In the rows, 128 means zero.
Each path below is one point turned by a fixed rotation once a step. After each direction that follows a path, write how fast that rotation turns it, in degrees a step (0 if it stays still).
Each turn is a multiple of 5 degrees from 10 to 175, or 0.
Each row of a path follows its step; steps can be skipped.
Rotation 1:
step 5: [132 123 134 124 131 124 132 132 123 128 123 127 120 139 124 132 127 124
 129 125 130 128 128 129 128 129 121 121 129 130 133 133 135 128 129 129
 119 130 133 124 129 126 122 128 127 130 126 121 137 121 119 134 124 139
 129 139 129 132 120 136 130 131 126 123 134 129 116 137 133 135 124 122
 120 122 121 133 119 121 129 134 136 127 127 125 115 124 125 131]
step 8: [140 129 125 122 135 132 131 120 125 118 132 120 131 124 125 128 137 133
 123 132 132 139 128 128 123 125 127 117 139 125 123 142 131 129 126 129
 122 120 133 125 127 132 136 134 126 136 137 134 137 123 127 132 132 126
 121 128 128 121 125 133 123 122 129 130 132 128 124 128 136 130 131 135
 125 131 134 122 132 124 130 122 124 133 126 118 127 124 129 132]
step 13: [136 130 129 133 136 132 130 130 125 120 137 130 135 132 130 128 130 131
 119 133 127 126 131 124 130 129 128 129 127 128 116 139 126 125 128 124
 121 128 134 132 122 126 130 117 125 128 129 119 137 129 130 120 137 128
 135 133 123 134 125 132 129 114 137 135 119 135 125 132 127 131 127 124
 124 136 123 133 131 126 130 125 124 123 127 126 113 125 122 134]
step 17: [125 136 131 125 124 123 117 124 129 117 138 121 118 129 119 114 126 130
 118 125 128 129 129 135 124 124 132 125 122 135 123 129 131 128 124 129
 125 130 132 126 124 131 119 133 123 127 121 123 137 126 130 126 126 128
 133 129 133 126 128 120 133 120 114 130 136 129 120 130 130 132 127 122
 119 127 123 139 131 129 125 126 130 122 131 129 124 134 123 129]
step 19: [125 122 124 126 123 144 128 118 129 120 129 126 125 129 125 121 133 129
 120 129 125 134 121 127 127 132 122 126 131 116 129 122 119 125 131 126
 125 120 127 127 132 134 138 125 129 133 133 128 131 125 136 135 126 133
 126 126 119 131 126 126 119 127 132 120 122 124 125 120 124 133 132 140
 125 123 132 123 135 119 126 126 125 123 133 123 134 138 127 130]
step 26: [133 118 127 124 132 130 125 123 142 126 125 124 119 124 128 125 131 122
 148 128 121 126 125 128 132 133 127 129 128 132 131 134 126 116 133 126
 133 119 132 127 120 127 119 131 130 127 131 131 137 130 131 131 118 129
 123 126 116 133 127 132 131 132 125 129 124 132 119 130 125 142 126 127
 127 129 126 132 128 131 131 131 127 131 122 129 122 137 125 128]
step 36: [125 127 134 124 132 117 128 127 127 136 135 135 125 137 123 129 135 119
 126 122 141 132 125 123 128 123 122 137 127 138 130 134 123 131 136 132
 112 140 129 122 129 129 127 129 129 134 126 127 125 133 130 127 132 127
 135 125 128 120 132 130 122 127 134 128 133 122 131 132 131 140 137 126
 125 129 122 132 129 128 130 121 124 124 126 124 120 128 125 131]
step 38: [135 121 122 128 123 122 124 127 133 120 133 114 121 133 118 132 135 126
 131 132 119 127 129 126 122 128 128 131 125 123 136 134 128 127 131 126
 129 113 122 127 122 132 129 128 120 127 131 123 130 130 131 128 118 133
 138 126 137 123 130 131 128 122 120 128 123 139 137 130 131 129 129 134
 128 133 128 123 130 138 119 134 126 121 130 128 127 135 123 130]
Speeds:
[130 126 130 128 129 127 130 128 127 128 129 132 128 128 131 128 129 127
 129 126 126 130 127 129 128 128 127 129 129 130 126 130 128 127 129 128
 128 128 128 127 127 127 126 128 126 128 129 127 128 128 128 127 128 129
 127 130 129 127 128 131 128 128 129 129 129 127 127 128 128 128 128 130
 129 128 130 127 128 128 128 126 128 128 127 128 126 128 129 129] => 140
[129 127 127 127 127 129 128 128 129 126 128 130 128 128 127 128 129 127
 126 127 130 129 129 128 129 129 130 125 128 127 130 128 126 126 131 129
 127 128 128 128 128 128 127 128 127 127 127 129 127 128 127 128 130 128
 128 128 128 129 128 128 127 127 130 131 129 127 126 127 127 125 128 128
 128 128 128 128 130 130 129 128 126 127 127 128 128 126 126 128] => 65
[128 128 128 128 128 128 126 128 127 128 129 128 128 129 128 127 126 127
 127 131 128 131 127 127 128 128 128 128 130 128 129 127 128 127 129 129
 126 129 128 126 128 127 128 126 127 130 129 128 127 128 128 129 129 128
 129 127 126 129 126 126 127 127 129 126 127 127 128 130 128 128 127 128
 128 127 127 127 128 127 126 128 130 129 128 127 126 126 131 130] => 125
Rotation 2:
step 13: [127 126 124 127 114 127 129 136 138 136 127 124 124 120 134 135 130 120
 139 131 135 128 127 127 128 136 124 125 120 129 127 124 133 128 125 128
 122 128 128 140 128 123 130 119 134 126 128 129 138 129 126 128 130 134
 128 128 133 121 124 131 116 128 126 120 130 121 123 130 127 137 131 129
 132 136 122 117 139 119 123 126 121 126 123 132 134 129 130 123]
step 20: [123 126 134 138 133 128 119 130 125 131 123 136 138 134 129 124 137 127
 122 112 129 130 128 128 129 124 129 131 128 133 125 128 125 126 126 123
 130 124 132 131 135 126 136 125 131 133 128 130 116 132 128 125 125 119
 138 120 129 121 134 129 119 124 128 135 131 136 138 130 126 124 127 121
 128 127 129 143 125 123 129 126 129 126 124 115 129 128 120 128]
step 23: [121 130 129 135 120 123 121 136 133 130 119 129 139 124 129 134 124 130
 123 118 132 124 139 130 125 125 125 135 127 123 143 128 117 122 129 120
 126 119 121 122 132 132 131 126 132 124 129 130 126 125 131 127 125 127
 132 128 118 132 138 128 129 127 137 134 128 128 125 128 132 132 125 126
 122 132 124 124 123 131 131 118 130 139 136 124 131 128 125 136]
step 24: [125 130 122 127 126 133 126 125 125 129 127 119 127 121 128 139 130 131
 121 137 134 128 124 127 123 126 133 125 132 136 130 133 132 129 131 140
 130 123 131 125 128 122 132 126 129 127 118 122 134 133 127 123 130 131
 128 130 121 133 119 128 120 130 143 129 129 133 136 121 125 119 128 127
 120 120 132 125 133 147 136 130 133 126 130 129 132 120 129 121]
step 26: [132 126 124 129 127 130 120 126 124 131 126 123 129 132 131 133 124 127
 135 116 132 133 132 122 145 133 131 130 121 119 126 133 119 126 128 117
 125 123 125 127 128 123 133 125 127 132 133 134 128 133 126 129 127 134
 122 132 125 128 131 136 126 132 128 132 128 128 122 137 126 124 119 139
 119 131 129 129 132 133 135 133 120 130 121 121 143 132 123 136]
step 31: [131 124 125 122 120 126 136 135 130 129 128 137 124 129 133 123 124 118
 126 123 126 130 137 131 120 137 127 130 123 127 128 124 124 128 128 127
 131 142 127 137 131 137 130 117 132 118 128 132 124 117 134 118 129 127
 128 132 124 125 129 123 134 124 134 133 135 125 124 132 136 136 128 122
 127 142 129 123 129 126 130 126 123 128 126 125 128 133 136 119]
step 32: [128 133 125 134 125 129 129 134 130 131 125 123 133 122 134 133 129 118
 127 123 123 126 128 120 130 128 127 125 132 133 129 133 125 135 128 118
 120 116 147 136 124 120 131 125 135 130 133 128 128 129 128 125 131 136
 124 126 130 132 132 135 114 121 126 135 126 122 135 125 128 129 129 116
 128 128 134 126 122 130 138 126 136 124 126 131 131 133 125 121]
step 37: [141 136 132 137 130 133 127 129 128 134 134 127 126 126 125 126 131 122
 122 134 135 128 130 129 135 130 129 126 129 131 127 125 130 127 140 133
 129 136 134 127 130 125 126 131 121 123 124 128 131 126 132 118 132 121
 128 130 121 134 121 123 136 132 134 121 128 129 131 123 131 119 123 121
 139 148 129 125 134 126 129 133 132 124 124 122 129 129 126 140]
Speeds:
[127 128 126 130 127 127 128 127 130 129 128 128 127 130 128 127 127 130
 127 127 128 130 128 128 129 128 128 128 129 126 127 128 127 127 129 124
 128 127 127 126 127 127 126 129 128 127 127 129 128 129 128 129 125 127
 127 127 129 130 128 128 126 126 129 128 127 126 129 125 128 128 130 129
 127 128 129 130 127 128 129 128 129 127 128 127 130 127 128 126] => 120
[130 127 128 129 129 128 129 128 129 127 127 127 129 128 130 128 126 129
 129 130 130 129 128 127 128 129 128 128 128 129 129 130 127 128 128 127
 128 126 129 128 128 131 129 128 128 127 127 128 128 128 127 128 126 127
 128 130 127 128 126 130 130 129 127 128 128 127 129 129 127 130 126 128
 128 124 129 126 129 130 128 126 129 127 127 128 128 129 128 127] => 40
Rotation 3:
step 0: [130 129 128 128 129 117 130 128 124 125 121 120 125 125 125 131 129 131
 122 128 116 130 127 127 123 120 125 124 127 133 123 120 126 123 125 122
 131 121 133 122 129 133 142 125 126 133 131 128 129 133 137 127 126 132
 134 132 116 138 131 128 134 125 123 132 124 135 129 126 134 127 128 118
 134 133 125 131 127 131 123 130 130 132 139 120 127 130 133 129]
step 1: [132 123 135 124 131 128 132 125 127 113 126 125 125 126 122 144 125 131
 123 129 127 139 125 128 125 124 121 138 123 128 125 128 129 132 133 125
 133 121 133 130 119 122 132 130 121 124 117 129 126 130 132 124 122 129
 118 127 133 133 131 135 122 129 125 131 132 126 124 134 126 122 135 127
 123 132 128 122 125 125 126 128 129 135 124 126 123 126 131 121]
step 2: [131 120 123 119 128 131 130 133 127 124 127 133 121 134 126 127 128 138
 119 127 131 136 133 127 124 122 127 130 125 129 133 134 130 133 144 122
 132 130 120 131 129 133 125 128 125 118 130 129 130 132 131 125 132 122
 129 126 126 127 128 134 130 121 125 131 129 139 135 124 128 121 124 128
 133 136 125 130 137 122 136 130 129 118 128 125 123 127 128 124]
step 7: [132 127 130 126 138 130 121 115 123 120 132 126 128 131 128 120 123 141
 134 131 126 129 133 136 125 134 127 140 128 132 131 135 130 129 134 133
 129 122 120 129 124 125 127 122 124 128 130 118 126 134 124 133 123 127
 129 135 139 124 134 134 132 120 126 126 122 127 131 134 132 130 128 130
 127 132 135 131 119 126 128 126 126 134 126 124 127 125 130 122]
step 22: [124 121 131 117 132 135 127 131 123 133 126 130 133 123 122 129 123 128
 135 127 123 128 130 136 127 128 132 127 123 131 130 128 135 121 124 127
 141 129 123 133 132 127 128 127 125 131 134 133 132 124 128 120 130 129
 134 133 121 136 122 124 121 128 133 135 117 129 117 128 126 121 130 134
 135 129 126 128 131 128 125 124 128 127 139 131 128 135 135 124]
step 30: [132 123 128 119 125 127 131 128 127 130 127 134 135 133 127 139 121 125
 129 130 123 128 131 130 137 126 134 134 126 128 130 138 123 128 124 126
 134 136 123 134 126 132 129 132 123 134 133 127 129 120 133 128 132 127
 124 121 119 130 124 130 132 121 125 134 122 122 133 124 134 125 126 129
 133 127 127 124 130 121 108 131 133 131 133 133 127 127 136 130]
step 31: [135 130 132 128 128 126 136 126 128 129 121 126 129 118 137 131 124 124
 123 122 125 134 131 128 127 129 122 126 122 127 122 122 134 129 131 127
 135 121 128 124 130 133 129 124 127 135 127 122 128 123 136 120 121 127
 128 130 123 131 120 125 134 128 117 127 130 126 123 126 115 128 127 129
 132 127 120 134 137 131 115 136 131 122 129 134 121 129 126 131]
step 36: [131 135 131 122 123 130 126 132 125 128 137 124 132 121 122 132 128 126
 127 130 127 142 133 120 129 127 132 130 136 126 128 131 132 126 131 130
 129 129 119 132 121 126 134 128 120 126 128 128 131 127 139 124 124 130
 118 138 131 127 124 119 130 131 123 124 118 136 123 123 137 124 126 128
 126 124 135 128 126 124 122 129 136 124 132 136 134 133 124 131]
Speeds:
[127 129 129 126 129 128 129 127 128 128 126 128 127 128 127 130 129 126
 129 129 129 127 126 128 129 128 129 128 127 127 129 126 128 127 128 129
 127 127 129 128 128 129 129 130 128 128 129 127 129 126 129 129 127 128
 128 128 126 127 129 130 126 128 128 128 127 127 129 126 131 128 126 127
 127 130 127 126 127 129 127 129 125 128 127 127 128 127 129 130] => 145
[127 129 129 129 128 128 130 129 129 130 128 127 130 130 130 130 128 128
 128 127 128 128 128 127 128 129 128 129 131 128 126 127 130 127 125 128
 130 126 128 128 130 129 128 129 127 128 130 126 128 127 130 127 126 129
 129 130 128 129 129 126 129 128 129 128 127 129 127 128 128 127 128 127
 128 128 127 128 129 124 129 128 126 129 129 129 127 128 129 126] => 80
[127 126 128 130 129 131 130 128 129 127 128 129 129 128 126 128 129 128
 128 130 127 128 129 130 126 128 128 128 129 128 128 126 128 128 129 126
 129 127 126 129 127 128 128 129 127 128 127 129 125 129 128 129 128 129
 130 128 129 128 128 130 128 130 130 126 128 129 130 127 129 126 128 128
 126 129 126 127 128 128 128 128 129 129 130 128 128 128 127 127] => 55
[128 128 127 127 129 128 129 127 129 130 128 131 127 127 129 127 130 130
 128 127 128 129 127 129 127 129 128 129 129 127 130 127 129 129 130 128
 124 128 128 127 130 127 130 126 126 126 127 126 129 127 128 130 128 129
 126 129 128 126 129 127 130 127 130 128 128 128 129 127 128 126 129 129
 127 126 129 128 128 128 127 128 127 128 129 127 130 130 128 128] => 85
